  2    1   -4    1    8   16   20    4  -11
 -4  -30   -5  -26   48    4   42   22  -13
  6   -3   -2   -1    6  -10   -2    1   -6
  1   -9   -2    6    1   -6   -4    6    0
  5   -7   -4   -9   18   21   33    7  -16
 -6  -20   -3  -19   33    8   32   15   -8
 -1   -9   -2   -5   12   16   23    7   -7
  7    9    2   -4   -7   14    8   -9   -6
value -6

  1  -54   13   10    0   -7  -44   18    5
  2  -25   11  -19   -2  -15  -23   -3   29
  0   18  -20   18    8    9   28   10  -16
 10    8   -2   -1   11   -8   33   -7    6
  4   39  -18   10    3   20   25    7   -1
 -2   -7   -9   -3    7   12  -27   15   18
value 10

 -5  -29   -4  -33  -36  -14   -8   16  -19    8    3
 -7  -11   -9  -33  -14  -27  -16    8  -34    9  -27
 -7   -4   -6   36   -6   -2   -3  -33   42    7  -11
 -4    7   -4   33    9    4   -1  -34   35    3  -13
 -4   14   -7  -13   19    4   -5  -17  -17    5  -24
 -3  -28   -3  -37  -34   -5   -6   17  -21    7   11
 -3  -29   -2  -21  -36   -1   -3    9   -2    6   17
 -5  -25   -5  -44  -31  -15  -11   19  -33    9   -2
 -5   13   -7    4   17    8   -3  -27    2    5  -21
 -5  -28   -5  -35  -36  -14  -10   15  -22   10    2
 -3  -29   -2  -24  -36   -2   -3   11   -6    7   16
 -3   16   -4    2   22    1   -3  -21   -3    1  -23
value -5

-44   15   -7   19    1  -24   -9
  5    1  -40   15   -8  -14  -30
 17   32    9  -13   -3   -5   38
 46   23    2   -7    3  -17   10
-27    4  -19  -12  -38  -24   -3
-18   32  -29  -10  -21    3   22
 22   19   30   -1   20  -14   27
  8  -24   -8   24   23   12   33
-11  -17   13   -2  -19  -42   16
 -5   18  -26  -12   -8   43   12
-44    6   27  -12    0   20   -5
 32   -1  -18  -20  -21   21   18
value -5

 45   50  -23  -50  -14    6   32    2    9  -36   39
 49   50  -23  -34  -21   12   22   10   19  -41   36
 15   -4  -25  -32  -14  -29   10   -6    2  -15   13
 25   27  -16  -41   -6   -5   23   -5   -1  -20   26
 47   41  -24  -21  -25   10   12   13   24  -40   28
  3   -1   -5   -9   -2   -5    3   -2   -1   -4    3
value 25
---
((-1.1, -0.1, 1.0, 2.1, -0.2), (1.7, 0.6, 1.3, -1.2, 0.5), (0.7, -1.8, 0.5, -0.4, -1.4)) result: 2.1, -1.8
(-0.16, 1.40, -0.08, -1.33, -1.52, -1.74) result: 1.40, -1.74
(-0.08, -0.18, 0.10, -0.11, 0.10, -0.14, 0.12) result: 0.12, -0.18
(108.3, 23.3, -79.8, -108.4) result: 108.3, -108.4
(-1.05, 1.36, -1.30, 0.90, -1.15, 1.59, -1.49) result: 1.59, -1.49
((-0.14, 0.08, 0.13, -0.07, 0.12, -0.02), (0.05, 0.03, -0.05, 0.18, -0.01, 0.09), (-0.13, 0.08, 0.15, -0.06, 0.13, -0.05)) result: 0.18, -0.14
---
array([[346, 486, 273, 622, 263],
       [689, 668, 101, 669, 856]]) Answer: 622

array([-561,  -33,  501,  563,  482, -141, -280]) Answer: -141

array([1906, 8155, 6398, 5647, 4790, 2691]) Answer: 4790

array([ 41, -17, -46, -43, -17, -39]) Answer: -17

array([[468, 317, 216, 179, 305, 723],
       [530, 830, 616, 236, 350, 192]]) Answer: 305

array([7942, 8951, 2363, 8016, 2532, 7123, 8450]) Answer: 7123

array([[50, 26, 55, 25],
       [42, 20, 29, 58],
       [45, 80, 57, 59]]) Answer: 55

array([2, 7, 8, 0, 3]) Answer: 0
---
Q:
[[ -2  -4  -6   3  -3   0   0]
 [  4   1  -1   0  -1  -6   1]
 [  2  -1   1   1   0  -2   2]
 [ 41 -22 -32  -4  11 -15   8]
 [  1   1  -1   0   0  -4   0]
 [ -2  -3  -4   2  -1   1   1]
 [-21 -11 -16  14 -19  -5  -7]
 [  6  -2  -5  -1   1  -4  -2]
 [  0  -4  -4   3   0   3  -1]]
A: 0

Q:
[[ -4   4   3  -7   9  11  19  43 -39 -31  13  -1  23  20]
 [ 16 -18 -11   9   0 -13 -10 -32 -39 -43 -35   2  21   1]
 [  9  21 -24 -22 -15  17  42  43 -11  -4   3   3  10   2]
 [ -2  26 -16  -9 -20 -19  -3  22  10  12 -36  24  11   5]
 [ -3 -11   3  14  15  -4 -17 -51 -17 -34  -4 -32  -9   6]
 [ -1 -20  30  17  16  11 -24  -4   7   6  38  -1 -13 -15]
 [ 18 -17 -24 -11 -15  22  40   5 -18 -13   5   7  -3 -17]
 [-11  25 -16 -21   3  22  41  17   8  10  29 -32 -17  11]]
A: -11

Q:
[[  7  -3   2  14  -1   0  22 -12   3  32   9  -2  33  17   0  35]
 [  6  -5  -3   7  -3  -4  11 -19   5  25  -3 -12  19  10  -3  23]
 [ 17  19  13   6   2   1  10  -8  28  24   1   3  18  24   5  14]
 [  9   8  10  -2  13  22  13  26   3  -4  20  27   9  16  13   4]
 [  5   1   9  15  19  21  18  29  -8   3  24  21  13   4  15  15]
 [ 12  19  14   5   0   3  10   0  22  16   7  12  17  22   6  11]
 [  3  -5   5  13  10  18  25  19 -13  11  27  21  26  12   9  27]
 [ 10  -4   0  12  -5  -1  24 -22   7  39   6  -6  39  23  -2  41]
 [  6   0   8  18  21  22  18  27  -8   5  23  19  11   1  16  16]
 [ 22  35  23  12  11   6   0   5  42  14  -1   8   0  16  16  -3]
 [  3  -6   4  12   9  16  26  18 -14  12  27  19  28  13   7  29]
 [ 10  -3   0  11  -4  -4  19 -23   9  37   2 -10  32  20  -3  35]]
A: 10

Q:
[[ 27  -2  -9   4  -3  -3  -2  -8  14]
 [ -1   8   9  -1   2   3   4  10  -9]
 [  2  -3  41 -18  11   9 -11  20 -15]
 [-26  -7 -16  -1   3 -11 -20   7  -3]
 [-10  -7   1  -6   9   8  -5   2  -7]
 [ 18   2  18  -4  13  20   6  15  -9]
 [  0   3   3  -1  -6  -4  11   6  -5]
 [  0   6  17  -5   7   0 -10  22 -11]]
A: 0

Q:
[[ 21 -12   1  14 -17  22   8  -1   5 -36 -21   7]
 [-13 -25 -17  -1  17   6  -4  28 -12  14 -11  25]
 [ 11  -8 -13 -23  12  -3  -3  13 -21   4  13  16]
 [-10   8  18 -22  13 -24  -9   5   3  -2  22   2]
 [-13   7  23  -1  -3  25  21 -35 -20   0   1  -6]
 [-29  43   7  19 -10 -13   7   2  -4   3 -31  11]
 [ 11  -8  10 -10  11 -20  29  -4   8 -16 -28  11]
 [ -5  -6  -5   9 -19 -23 -18  -8   7 -10  36  41]]
A: -5

Q:
[[ -1  -5 -38  -2  21 -15  28 -30  21  37 -15]
 [-34 -17 -25  -2   8  -2  17   0  19  47  -6]
 [-19 -16 -30   0  10  -4  20 -10  16  42 -12]
 [  4  10 -51  -1  26 -22  40 -37  27  43  -8]
 [-37 -17 -23  -2   7  -2  17   1  19  48  -5]
 [-48 -26  15 -11   7 -18  24  17   9  51   8]
 [-48 -24   5  -9   7 -13  22  12  12  51   5]
 [ -5 -11 -34  -2  18 -12  25 -26  18  36 -16]
 [-27 -16 -29  -1   9  -3  18  -4  18  44  -8]
 [-42 -19 -17  -4   7  -3  18   3  18  50  -2]
 [-23 -16 -29   0   9  -3  18  -7  16  43 -10]]
A: -23

Q:
[[  4  30  -2 -15 -22  -7  -4]
 [ 22   6   4  -6   7  12   4]
 [ -3 -28   9  45   2   0 -11]
 [-15  27  -6   8  -9 -18   3]
 [-10 -12 -10  -9 -10   1  -6]]
A: -10

Q:
[[ -4  14  -1  16   4   1  16   5  -1]
 [  2  16   0  -7  -4 -17  12  -6 -10]
 [-18   8  -6 -45  -8  -8   8  -3  10]
 [ -7   5  11  27  -3  25   5  -3   9]
 [ 15   9   2  23 -10   7  11 -11   8]
 [ -8 -20   0  -3   3  -2  -3   7 -31]]
A: -8
